(in the rows, 128 means zero)
The rows of T fall into several groups, which share some directions, and each row is roughly a mix of its group's hidden directions, except one row that fits no group.
T, 105 rows:
[[ 97 141  82  94 162 131 141 105 150 156]
 [106 186 123 101 126 108 145 143  99 162]
 [137 202 104 126 116 113 153 123 146 139]
 [141 196 126  98 103 139 155 146 130 136]
 [139  78 154 127 133  74 150 130 140 100]
 [112 123  81  99  95 134  85 143 146 102]
 [100 154  94  96 134 146 184 136 142 141]
 [115 132 184 159  91 163 145 137 116 116]
 [133 127 137 144  78 150 149 172 117  87]
 [ 98 132 118  99 167 106 157  96 159 158]
 [106 123  81 121 182 115 140 102 113 153]
 [163 136 116 144 140 176  96 153 107  91]
 [124  68 166 124 167 129 104 147 135 122]
 [105 168  69 109 115 139 139 139 100 146]
 [ 88  94  99 116 168 121 146  95  99 124]
 [136 181  98 141 113 151 171 155 140 116]
 [ 99 153 152  98 166 116 129  73 126 125]
 [134  89 105  93 173 129 100  98 139 106]
 [158  91 142 141 136 103  68 119 107 122]
 [105 113 107  96  79 119 161 148 102 155]
 [151 154 138 135  89 142 119 152  83 171]
 [125 101 164 139 114 132 169 159 131  78]
 [118  82 125 162 152 136  78 112 149 148]
 [144 104 115 130 128  86 167 148  81 102]
 [155 126 110 134 131 169  91 159 111  83]
 [124 179 120 142 113 146 190 143 136 135]
 [152 121 116 102 148 160 135 185  99 104]
 [139 146 176 178 142 101 128 131 120  92]
 [104 157  93 114 165 144 123 103 177 134]
 [160  91 154 161 118 127 109 177 133 106]
 [126 119 143 134 117  74 112  93 124 179]
 [106 171 131 137  85 151 163 166 133 128]
 [ 96 113 126 185 161 117 142 156  99 136]
 [139  95 123 121 128  96  62 107 115 144]
 [139  98 167 116 161 108 138  93 172 119]
 [130 159 129 140 176 112 152 108 180 113]
 [134  83 115 124 147 188 106 107 133 149]
 [ 96 147  92  98 121  97 141 106 158 166]
 [164  91 134 151  87 151  84 135 116 128]
 [ 99 136 130  67 169 115 143 111 140 150]
 [141 142 157 142  84 174  89 149 134 136]
 [ 95 110 106  72 133 150 159 131  96 125]
 [123 101  70 105 171 111 144 144 145 126]
 [123 100  91 142 167 163 109 144  92 104]
 [146 137 134 156  84 143 125 159 107  75]
 [136 110 165 138 166 161 166 145 118  91]
 [100 140 137 127 147 117 170  72 153 150]
 [112 167  83  95  98 144 161 142 116 128]
 [ 82 117 125  88 126 156 153 141 140 173]
 [105  82 149  99 162 144  92 103 114 138]
 [137  76 121 130 173 123  82 133 107 115]
 [106 145 114 125 111  85 155  86 123 172]
 [145 174 146 181 100 107 115 113 148 138]
 [169 127 134 126  97 114 132 175  94 164]
 [178 130 108 153 110 110  76 141 104 123]
 [113 122 165 154  64 103 107 120 134 133]
 [110  67 161 152 135 129 107 103 106 111]
 [137 126  63  99 111 116  86 139 122 132]
 [102  91  90 104 156  97 164 116 125 111]
 [135 112 169 185 119 113 103 104 131 100]
 [168 138 152 167 173 139  99 144 127 104]
 [154 156 144 123 173 152 107 142 178 118]
 [115 178 100 117 109 122 129 114  86 168]
 [171 161 165 126  79 125 113 137 134 105]
 [123 180  83 126 102 121 163 138 148 145]
 [ 91  95 131 149 149 143 166  91 159 144]
 [ 95 100 115 135 196 115 138 102 128 125]
 [146 165 102 134 112 113 118 185  92 121]
 [147  90 134 133 134 137  82 146 124  72]
 [152 146 162 150  90  97 154 133  97  96]
 [144 139 149 120  78 110 158 146  77 131]
 [127 100 161 132 139 172 137 153 119  75]
 [131  67 156 131 154 126 109 135 154  93]
 [105 145 136  84 177 107 153 103 154 121]
 [152 149 120 102 174  73 143 129 143 113]
 [109 159 149 172 103 128 125 121  80 157]
 [110 164 110 149 105 126 114  97 187 134]
 [149 142 153 142 123  91 169  92 165 147]
 [ 75 149 138  93 169 131 137  93 121 135]
 [131  65 135  99 164 123 133 143 115  96]
 [120  99  91 140 188 149 101 130 144 116]
 [ 97 126  88 114 126 138 179 117 157 161]
 [ 80 139 121 132 156 129 181 101 154 132]
 [114 129 167  97 162 109 163 140 171 119]
 [140 114 160 137  76 121 140 148 111  78]
 [127 108  80  73 152 129 139 115 159 133]
 [146 138 138 106  66 162 107 161 127 130]
 [106 106 104 148 113 151 106 137  81 175]
 [127 149  80  91 171 153 146 153 121 121]
 [146 164 152 122  92 157 138 154  82 112]
 [ 82 148 174 140 153 121 169 114 141 137]
 [172 118 128 118 147 108 120 147 160  71]
 [133  94 168 148  83  91 147 145 117 110]
 [123 130 122 163 131  85 122  92 183 124]
 [160 173  75 137 129 145  93 136 121 134]
 [133  73 130 145 145 144  74 119 102 119]
 [176 109 118 147 121 127 111 167 102  84]
 [ 97 131 176 136 116 147 188 130 136 127]
 [106  88 113 128 179 126 114 106 168 110]
 [112  88 153 126  94  80 151 103 110 143]
 [151  98  98 112 115 131  75 144  87 127]
 [ 95 133  85 111 180 107 151 117 117 149]
 [106 180 127 100 127 107 149 109 108 172]
 [113  53 142 129 140 100 130 116 131 106]
 [ 83 150 115 106  93 126 174 128 151 151]]
Here is one row of each group, with its name. Which group are the others in?
[148 161  99  79 120 133  90 120 111  97] => M
[135 199 106 149 132 142 135 114 144 157] => U
[122 124 165 135  69 128 125 117  87 156] => V

[149 193 137 136 113 152 138 144  91 111] => V
[162 125 133 150 149 108  67 102 113 149] => U
[163 157 169 139  84 145 110 158 124 143] => V
[103  89 132 180 176 115 140 123 119 135] => M
[147 111 180 172 121 123 106 124 127  86] => V
[130 143 142  98  65 126 162 149 102 122] => V
[134  68 183 122 127 107 132 131 116 109] => V
[123 112 130 124 102 155 149 197 153 126] => M
[124  96 131 102 157 180  98 130  90 127] => U
